Named turns come first, each shown by rows before and after it. Which turns, in which order, take the first row of each pair that follows to the second? Write the first one first, as in the answered first pair.
Q489 (before |-> after):
[-21   9 -21 -15  18  11   8  26 -14  30  52  28  41] |-> [-15   6 -16 -17   6  20  16  16 -29  33  53  29  35]
[-26  12 -45 -22  34 -46 -34   7  30 -12 -16  -6  25] |-> [-72  -1  27 -15   0  38 -24  -5 -23  23 -13   7 -21]
[ 15  12 -24 -33  44  29 -16  11 -21 -12  34  24 -13] |-> [ 12  11 -20 -32  43  33 -17  11 -23 -11  32  25 -15]
[ 20 -12 -26 -28  -3 -25  19 -24 -14   0 -13  17  23] |-> [-35 -11 -14 -11  31 -11 -17  14  21   3 -16   9  22]
Q906 (before |-> after):
[ 11   8   7 -13  23  -3  12  -6  15 -21  -7 -29   0] |-> [  8   9   7 -12  31   3   0  -2  16 -20  -5 -26  -1]
[ 11  22  25  16  30  -4   9  47  25 -14  48 -36  25] |-> [ -8  18  31  18  27   5   7  52  25  -9  43 -36  24]
[ 38  13  -7  12 -15  -1  19  10   8  -1 -17  14 -18] |-> [ 38  16  -9  14   2   9  -7  16  10   1  -9  21 -24]
[  5  -9  -6   0 -19 -20  -4  -9  -4  14 -21  -4  11] |-> [ 18  -4 -14  -2  -9 -21 -15  -8  -7  10 -13   0   9]
Q348 (before |-> after):
[  9  11  12   4  36  39 -26   6  -9   2  28   6 -35] |-> [  8  -4  20  -4   0  50  -2 -16 -32  10  11  14 -33]
[ -5   6   4  -6  11  13 -37  16   8  -4  29  39 -14] |-> [ -8  -7   9 -15 -14  24 -22  -1 -12   3  14  47 -15]
[ 18 -20 -47 -20   3  -2 -34 -17 -20   3 -20  23  22] |-> [ 19 -23 -48 -22  -8  -8 -20 -23 -19   0 -27  19  28]
Pairs:
Each pair is two turns apart.
[ 33  36   3   6 -13 -21   3 -32 -14   4   8  -8  11] |-> [ 31  44   3   9   7 -16 -17 -21 -10   3  20  -7   5] : Q348 then Q348
[-22   1 -38 -13 -23 -47  42  32  37  -6 -26 -69  35] |-> [-40  13 -37  -2  22 -29  -4  61  52  -5  -4 -67  21] : Q348 then Q906
[ 27   8  -4   1 -23  11   2 -30 -18  19 -16  -1  12] |-> [-21   7  14  15  -1  31 -25  -1   3  26 -17  -6   6] : Q489 then Q489
[ 14  21   7   3  26  27 -28  10 -19   6  46  10 -38] |-> [ 28  24 -16   2  38   0 -34  15   1  -5  45   3 -21] : Q489 then Q489
[ 24  -3 -38  -2   8 -40   4  -1  31  -6 -11  -2  24] |-> [-33 -10  19  16 -26  -7  39   2  24   9 -23 -13   8] : Q489 then Q906
[ 35   8  42  10   8  13  31  -2   1  -4  21 -10 -16] |-> [ 25  11  23  14  42   4  -8  19  26  -9  23  -8 -10] : Q489 then Q906
[ 70   8 -46 -31   1 -34   1 -23 -17  -7  12   8  17] |-> [-63 -17   2 -10  19  39 -53  21  -4  25 -13  16   2] : Q906 then Q906
[-13  -9  -6  -3 -18  13  10 -29 -13   1   5   4  11] |-> [  7  -2 -18  -8   0  14 -10 -28 -16   0  18  11   7] : Q906 then Q906
[-44 -15   6  -1  -1 -10  25  21  16 -13 -15 -13  33] |-> [-29  -6  14   2 -10 -17  43  18  14 -15  -7 -19  29] : Q489 then Q348
[ 31 -28 -20  -7 -18  25 -13 -17 -22 -11 -23  19  -1] |-> [ -9 -23 -26  11   5  -4 -26  17  33 -21 -30  -1  19] : Q348 then Q489
[ 39  34  -5  10  14 -23  20  22  30 -28  34 -12   4] |-> [ 30  21   5  -3  21  44 -27  11 -18  -3  39  21 -26] : Q348 then Q348
[-81 -51  -3 -10 -23 -18  20  39  21   8 -42  -1  10] |-> [-32 -35 -10  -8 -37 -60  63  26  26  -9 -29 -16  16] : Q489 then Q348
[ -2   3  19  -5 -14  27  -5  -8 -23  11   2  13 -11] |-> [  4   7  16  -2 -33  -2  27 -11 -10   2  -5   0   2] : Q906 then Q348
[ 16  -8  -1  -2  -3   7  -4 -11 -23   6  -8  10   0] |-> [ 18  -6 -17  -3  12  -7 -15  -2  -8   0  -8   7  10] : Q906 then Q489
[ -5 -12  -9 -20  38  33 -70   8 -11  13 -20  40  -2] |-> [ 19 -26 -11 -32 -37  -1  16 -37 -30   5 -52  33  22] : Q906 then Q489
[-16 -16 -10 -13 -17  -6   8   7   2  -5 -16  27  -9] |-> [-15  -7 -14  -6  -5 -23   5  18  19 -13  -7  18  -5] : Q348 then Q348
[ 27  -3 -10 -13 -11 -13 -11   5 -25  10  14  -6  16] |-> [ -4  -6  14  -7  -9  15 -21  14 -29  20  14  -5   1] : Q489 then Q489
[ -5  21   4  21  11 -13  31  29  40   2   1 -29  -9] |-> [ 20  14  24   8  -5  34  31   2 -15  20  14  -8 -38] : Q348 then Q489
[-37 -21  -6 -22   4  23 -10 -15  -2  36 -11  19  10] |-> [  5 -17 -29 -33   3   6  -5 -31 -10  28  -5  24  15] : Q489 then Q906
[-48   9  20  15 -11 -18  23   6  48   4  -9 -26  29] |-> [-17   5  48   3 -35  31  37 -27 -14  21   6  -5  -5] : Q348 then Q489
[-13 -21 -50  -8  31 -31 -49  40  12 -11 -39 -15   9] |-> [ 49 -28 -39 -31 -27 -16   4 -16 -56  -4 -36   1  -6] : Q489 then Q489
[-17   9  32  28 -13  28 -23  -4   6  19  26  22 -16] |-> [ 45  15  -2  14 -26 -21   6 -29   2   2  28  19   5] : Q489 then Q348
[ 37  22  20   7  -2  -4  54   1  -9 -13  30 -12  -9] |-> [ 15  31  18  21  31  -3  22  29  19 -15  39 -17  -9] : Q348 then Q489
[ -7 -26  -1 -13 -18   1  10 -23 -29  -1  -8  29  -7] |-> [ 12 -15 -11 -13 -18 -28  22 -22 -16 -12  -5  18   5] : Q906 then Q348
[  5  21  14 -14  35   6 -21  12  11   2 -26  -2 -41] |-> [  3   3  20 -25   0  14   6 -13 -14   8 -46   3 -39] : Q348 then Q348
[-38  -2  52  19 -33  26  26   2  -2   9  -9 -17 -27] |-> [ 17   6  15  10 -41 -30  58 -14  11 -14  -9 -28  -1] : Q348 then Q489
[ 46 -27   2  -5   1  -5   8   3  -7   9  28  23 -10] |-> [  6 -27  25   6  10  19  -9  19  -3  19  28  20 -21] : Q489 then Q489
[ -5  -1 -22   0   7 -23  -1  10  27 -11 -12  -3  17] |-> [-30  -6 -11   4   9  -3 -12  16  23  -3 -14   2  11] : Q348 then Q906
[-19   7  35  -9  -4  14   6  22  21  -1  13 -29  -3] |-> [ -5   7  31 -12 -19   5  24  12  16  -3  10 -31  -1] : Q348 then Q906
[-10 -18   1 -12 -24 -26  -5  11   3   5 -31 -28  26] |-> [ 25  -8 -21 -19   8 -27 -35  12  -1  -2  -8 -21  20] : Q906 then Q906
[-19  -3  -2  -5  14  37   2  -2   3  14  17   4   2] |-> [  0  -1 -29  -8  25   6  -1  -1  20   3  15  -1  18] : Q489 then Q489
[ 22  31 -11  -5  33  42 -48  -5 -31   6  19  57 -15] |-> [  2   8   6 -12 -19  52  -9 -30 -54  16 -11  60 -11] : Q348 then Q906
[  2 -18  -9 -20  21  15 -19   7  10  -9   5  21  -2] |-> [ -9 -30   2 -23  -6  20  -1  -5  -2  -5  -9  21   1] : Q348 then Q906
[ 10  -3  -6  36  28 -27 -24   7 -10  24  12 -33 -10] |-> [-18 -16   8  35  16  -2 -27   5 -24  32   0 -27 -17] : Q906 then Q348
[  1  -8  10  -7 -26  -5   5 -10  -6  -1  -6 -20   4] |-> [  4   5   5   3  -1 -17  -9   7  14  -7   6 -26   4] : Q348 then Q348
[ 21  33   4  19  28 -17  14  23  18 -20  26 -20 -24] |-> [ -9  19  20  15  31  31 -19  23  -8  -2  21   0 -39] : Q906 then Q348
[-24 -11  12 -11 -20   7   7 -31 -36 -14 -22  34   6] |-> [  9   1  -7  -6 -17 -37  27 -32 -15 -33 -14  17  20] : Q906 then Q348
[ 25  -1 -29   0  -9 -19  18 -16  -8  -5   2  11  17] |-> [-31   4  -1  20  19  10 -17  21  15   5  10   4   3] : Q348 then Q489
[-34  -8  15  25  -5  -7  -1  27  16  10  -9 -27 -12] |-> [ 15 -14  14   7 -37   2  24  -9 -30  13  -5 -13 -21] : Q348 then Q489
[ 35 -13 -22 -14  10  10  -6 -16  -5 -16  32  26 -28] |-> [ 34 -18 -18 -17 -14  -3  20 -28  -8 -17  20  23 -18] : Q348 then Q348
[-37  -5  23  -5 -33  15  19   1   1  11 -20  -7   0] |-> [-16  10 -11  -1  -2 -29   9  20  39  -8 -10 -18  20] : Q906 then Q489
[  7 -26 -35 -15  -9   4 -21 -23 -10   5 -15  21  19] |-> [-19 -27 -29 -11  -8   8 -26 -15  -1   7 -23  18  22] : Q489 then Q348
